The rows of Y fall into several groups, which share some directions, and each row is roughly a mix of its group's hidden directions.
Y, 131 rows:
[[ -1  18  10 -27   0 -17  -8 -13  15  43 -11 -12   2  21]
 [-17  -5 -12 -16  -6 -14  21  11   2 -29  46  -1  -4   8]
 [  5  -3  21   7 -19 -27  29  12 -17  16   3   9 -35   7]
 [ -3   1  -5 -48   1   5   0  24 -13  -3  20  22 -18 -16]
 [-21 -31 -20 -13   8  30  13   4  13 -10  11  12  30   1]
 [-11  -1  14 -13  15 -28  -8 -13   5 -34  39  -9   6  -2]
 [  7   1  23 -10  -6 -22  -7  24  44  19   2  19  -1  -9]
 [ -1  19   8 -15  15 -21  -9 -26  16  36 -19 -22   7   1]
 [ -1  26  15  -8   4   1  12 -32 -25 -30  13 -20   2 -17]
 [  3  22  -6  12  22   8 -22 -33  -6  -6  -8  28  22  18]
 [ 14 -13  14  26 -11  20   6  15  16 -39  -2  13  -6 -21]
 [-16   4  -3 -21  13  19   4  15  32   2 -21   1  37 -12]
 [ 14  -6   6 -12   3   4   3  37   9  24  15  27 -32   9]
 [ 36  15 -16   3  -5  -7   4  -4 -33 -27  13   5  22  -7]
 [  6  10 -28 -14  18 -19 -31  -3  11  -4  25  -5  28   8]
 [ -8  -3 -18  26  34  20   3  -1  -7  -7 -14  13  -6  37]
 [ 35  13  -1  -4 -12  35  17  -7 -20  -1  10  -5 -30  -7]
 [-12 -35 -11 -16   1  36  28   8  -8  15  -5   3  17  -6]
 [ 13  -5 -18 -42   4  14   8   0  -5 -23  35   0 -10  -5]
 [ 25  13   7 -15 -22 -25 -16   2   8  33 -27  -1  15  -1]
 [-24 -23  -5 -35 -11  -8  10  37  12   4  10  12 -10   0]
 [  7  -8 -29   3  16 -25   8 -20 -25 -11 -18 -25  -8  21]
 [ 11  -6 -16 -11  22   1   9  19  28 -38  -1  -8  26 -10]
 [-31 -12 -28  22 -16  17 -22  -6   6  -2  15   0 -24 -13]
 [-25 -15  -4 -20   8  -8 -11  12 -19  -7  44  19 -12   2]
 [ -4   4  -9  30  11 -23  35  -9  20   4 -16 -12  11  25]
 [ 39 -26 -20 -13  -2   0  12  27 -26   0   9  -2  -8  -6]
 [ -7   1  27  32   5  -9 -31  -7  27  13 -16  14  15   5]
 [ 11  -8  28   1 -30  -8 -26 -23  11  29 -15  -8   8   8]
 [-20 -16 -28  -8  -9  30  16  11 -19  -9  11  19 -18 -22]
 [  3  17 -24  37  12 -30 -21   1  -2  -3  -8  -7  11  23]
 [ -9  12  18  34 -32  12 -10 -27   8 -10  -2  -8  19  15]
 [-14  -2 -24  29  30  11  -5 -18   7  -7 -28 -16  18   5]
 [ 22   3  18  46 -14  -3   6   3   7   1  -8   8 -33   3]
 [  1  15  35 -33   8   5  30  19  -2  -2  10   3 -15 -15]
 [ -2 -11 -27 -16 -18 -11  13  35 -23  30  -2   4   1 -10]
 [-30  10 -12 -15  12  22   5   4  -2 -30  37   0 -11 -10]
 [-12 -12  20  23  -3  23   6  35  -2  16 -30  -9  -7 -13]
 [ 26  -2 -11  -7   4   0 -39 -19   4   1  20  28  22  -3]
 [-16  -1  13  -6   6  39  26   0   1 -10  35  13 -14 -11]
 [  9 -30 -10  -2 -11  -7  26 -34 -11  25 -15  16 -13   2]
 [  8  14  21 -45 -15  -3  16   5   2  20 -11  16  14 -14]
 [-42  25  15  15   3   3  -1 -23   8  -3 -13 -20 -19   8]
 [  4  -2   8  43  16   4   3   3   4 -28  23  -3 -28  10]
 [  7   6  10  35 -13 -13 -30  -8 -15  24  -7   7  23 -20]
 [-28  13   8 -15 -11   0   0 -13 -18 -42  -4 -21 -19   4]
 [  9 -28  -4  29   7   3 -10   4 -40   4 -16   0 -25 -11]
 [ 32  -2  -4  16  15   0 -15   8 -24  11 -42   0  13  -3]
 [-10   6  26 -50 -17   8   3 -21   2   7  14   3   9  -6]
 [ 28  -2   7 -30  -5  35  -6 -29   0   9   4 -15  -5 -17]
 [-40 -20 -10 -30 -14 -10  19  14  17 -11   6 -13   1  -3]
 [-21  16  -1   9   9 -13 -31   5 -33  11  -9  30  11 -11]
 [  1  -9 -16  21  -2  18  -5 -14 -38 -21 -18  -6  14 -26]
 [ 19 -16  37  11  -5 -10  14 -23 -14 -15   6  16 -14 -24]
 [-10 -13 -18 -17 -16   5  34  28  -1 -20  23  -2 -15  14]
 [ 10  -8  38  34  22  12  10  18  -2 -10  -7 -17   0  15]
 [-12  21  17   4 -14  17 -33  13   3  -6 -16 -27  25 -14]
 [-30   1  28 -16 -12  31 -18  18  13   7  10  -4  10 -19]
 [ 17 -12  15  13  14  10 -26   6  -8  19 -44   3  -2 -17]
 [ 11  20 -16   6  12  11  14 -33 -19 -35  21 -10   2   3]
 [ 10  -3  -6   0 -19   7  24   1 -18   6  12 -36 -24 -32]
 [-32 -15  16 -30  -8   7 -18  16   8  18 -12   0  21 -21]
 [-10   8 -30  43   0   4 -19  24   7 -20   1   3 -13  -6]
 [  3   8  28 -25 -22 -22 -23   8  12  27 -12 -12 -10 -14]
 [-29 -10  13  11  -5  -5 -30   8  -1  16  -1  44   0  -3]
 [ -9  -4  32  12 -10 -18 -17  17  38  20   9  16  -1   5]
 [-10  -1 -17  11   9 -11 -28  32 -30  -7  -3  20  22  -9]
 [  1 -17   3  17 -25  -2 -12  22 -24  34 -26 -13   5  -6]
 [  3  18 -11  31  12 -13 -20  -6  14  16 -32 -10  26  11]
 [ -6  -3 -45  28  17  20   5   2  -1 -14  23  12  -3   1]
 [ 34   4   5  46 -10 -18  -9  -1  11   6 -13   6 -11  13]
 [ 29  -5   0   6  43  -4   4   5  -3 -38   1   2  -6 -13]
 [ 37   3  35   2   3   4  30  -6  -6  19 -15   0   7  15]
 [ 10   8 -23 -22  -1  12 -21  19  -3  24  -5   8  41  -1]
 [  1   0  24  32  -8   2 -17 -33   3  24 -20  -3 -21   4]
 [ 17  -2 -10 -30  -1  16 -10  -9 -25 -26  35  -2   2 -14]
 [  1   3  13 -19  -7  10 -10 -30  -9  11  18   9 -47  -2]
 [ -9 -11  11  42  -3 -21 -24  30   6 -11 -18   5  -1   0]
 [-15 -14 -16 -23  12  12  17 -31 -28  -4  -1 -27   3  15]
 [  2  33   2 -53  -6 -14   3  10  -4  -1  -5  -5  10 -11]
 [-12 -29  15   4 -17  12   0  18   6  13 -33 -25 -15 -18]
 [  6  14 -23 -19  -4  -9  17  21   3  30  27  28 -12  -2]
 [-22 -25 -15   0  -3  14   8   5 -21   5 -10 -19 -16 -41]
 [ 28  -3  19   9 -19  18  -2  -7  -5  -3 -29 -25  -4 -32]
 [  2  35 -10  21   5 -22 -24  -4 -31  14 -16 -10   8   6]
 [ 12 -16  -4 -23  12 -20  26 -24 -25  11 -21 -18  -4  14]
 [ 13  27  22 -22   8 -15  31  23  -4 -19   0  11 -17 -11]
 [ 15  -9 -11  21 -20   0  12  40   2   1   6  27  -1 -26]
 [-35 -22   3  19   2  20  25 -30  -6  -6   5   5  17   5]
 [-21  -2 -24  30   9  -6   7   0 -36  21 -16  -3   2  18]
 [ 16  13  -6  28   7 -22   3  -7  -8  34 -32   0  17   9]
 [-15   4  12  24  20  -3   6 -22  26 -33  12 -16   0  20]
 [  7  -3  22  35 -10 -20 -28  25  21   2 -18   7  -4  -5]
 [ 32  16 -14  19 -13  18  19  13 -11   1  -3  14  -1  36]
 [-26   5 -33  -5   1  15  17  -7  18  12 -35  12  15   1]
 [ 35   0  -4  16  -4 -36 -10  -3 -14   5  15  14 -29  13]
 [-13   1 -20 -26   7  18  13  -4   7 -35  30 -14  15   4]
 [ 29 -11  24  16 -17 -22  16   4  17  30 -14  15  -2   4]
 [-17  -9  13  -3 -19  46   8  -8   7  21  20  10  -9 -15]
 [ 16  -1  15 -20  18 -13  33 -29 -18 -19   7  -4  -4  20]
 [-11 -42 -10  34   0 -10  -4  -6  10   6  -2  28 -13  -7]
 [-10  13 -29  16  41 -12  -1   1   7 -25 -23 -12   4   1]
 [  4 -16 -14  20  21  -8  44 -13   6 -24  -5 -18  -1   8]
 [ 26   0  15  27 -20 -25   3 -19   5   1  -5   9 -36   7]
 [-11 -11  -9 -33   5   5  -7  11  10 -24  36  30  -3  -5]
 [ 13  14   6  -6  -2 -13  -8   7   3  21  -7   7  12  56]
 [ 11 -21  16  23 -17  -5  -5 -30 -16  21  12  21 -25   9]
 [  4  -6 -15  27 -31   1   0  27 -32  17   3  12  11  13]
 [ 16  13 -20  -7   6  16   6 -18 -30 -35  22  16   4  -7]
 [ 23   0  32   8 -11   0  13   2  -9  21 -41 -13   9  11]
 [-51   1  16  11   2  17   5   8  15   8 -29  -6  -3  -3]
 [-23  -2   8  -6 -24  15  -6 -22 -11 -26  40   1  -6 -11]
 [ 53  21  15  -6  20  -9  -4   2   6  10 -14   1  -3  12]
 [ 16  15 -37  22  -3 -27 -18  21   5   8 -12  -4 -18  -6]
 [ 33   8 -28  26  20 -16 -13  15  10  12  -1   1  20  12]
 [ -3 -25   1  32  -7  10 -26  12  23  33   5  11   0 -11]
 [ 20  -5  -2  30 -19  10   5   8 -17 -12  10   0  -3 -46]
 [  9 -16  32  32 -20  -7   6   8   5  11 -21 -14 -28  -1]
 [ -8 -21  -3  33  -8  -7 -29   3  -1   7 -36 -16  12   9]
 [  5   7 -15  -3 -21  -6 -15  13   9  16 -30  24  37  -8]
 [-42  -3   8 -16 -10  21  -8  19   7  -6  15   2 -17 -29]
 [-30  23   0  -1  -9   8  -8  21  22  24 -24 -22  -2  15]
 [-11 -22 -13   9  19   8 -19   1 -43 -13 -23   0  13  12]
 [ 40 -17 -25 -22  24   9  -4  -1 -10 -17   7   7   3 -19]
 [ 20 -13 -30  -4   1   9  -7 -13 -18 -25  36  -6  20   9]
 [  3 -14  -8 -13  -2  18  10  25 -30   6  25   4 -37  11]
 [ 15  -6  14   9 -11  -6  17 -30  -4  45  -8  14 -14  10]
 [ 19 -11 -21  12 -10  -8   7   3  -5  35 -41   8  15   0]
 [-13  -6 -26  42 -19   2 -21  10  13  -6  -9  23  -6 -11]
 [  3  37  15 -14  -5 -24  13 -26  -7  -9  22  -5 -24   5]
 [ -4 -12 -30   2  -6  -5  11  42 -12  10   9  34   3   4]]
Here is one row of each group, with its name. Which group are the others in?
[-21  23  -2  13  13  -8   5 -32  21  15 -14  -8 -24  22] : <102>
[-16   0   5 -33  18 -10 -21 -22   8  20 -30  -8  12 -16] : <103>
[ 18 -11  34  17   0 -25  -3 -16  -3   2  -9 -24 -28  17] : <68>

[  0  -8  41 -13 -23  10  25  13 -10  11 -10  -5 -18 -22] : <102>
[ -2 -15  19  39   4   7  -9 -11  24  10 -38  -7   4  -5] : <102>
[ 14  15 -37  -6   1  -8   3   0 -34  26  -8  13  18 -17] : <103>
[ 28  23  -3 -36  12 -19  20  -2   1  -2   9  19  23   4] : <68>
[ 20  19  20  32 -17 -17 -16  -3  17  28  -7   4  17   2] : <103>
[  0  28 -23   3   2   7 -15   7 -17 -10 -17 -43  10  14] : <68>
[ 21 -37 -27 -10  12  17  10   1  -9 -23  20   7  17  -6] : <102>
[ 41  28  11  -1   6 -25  -2 -11  16   0 -12  -8  23   9] : <103>
[  6   8  -2  41   6  30   2 -28 -13 -22 -11 -11   0  11] : <103>
[ -7   0 -19 -22  16  -4  23   2 -17 -13  35 -13 -20  22] : <103>
[-13 -41 -23  21   8   0 -13 -24  -4  16   6 -16 -15   7] : <68>
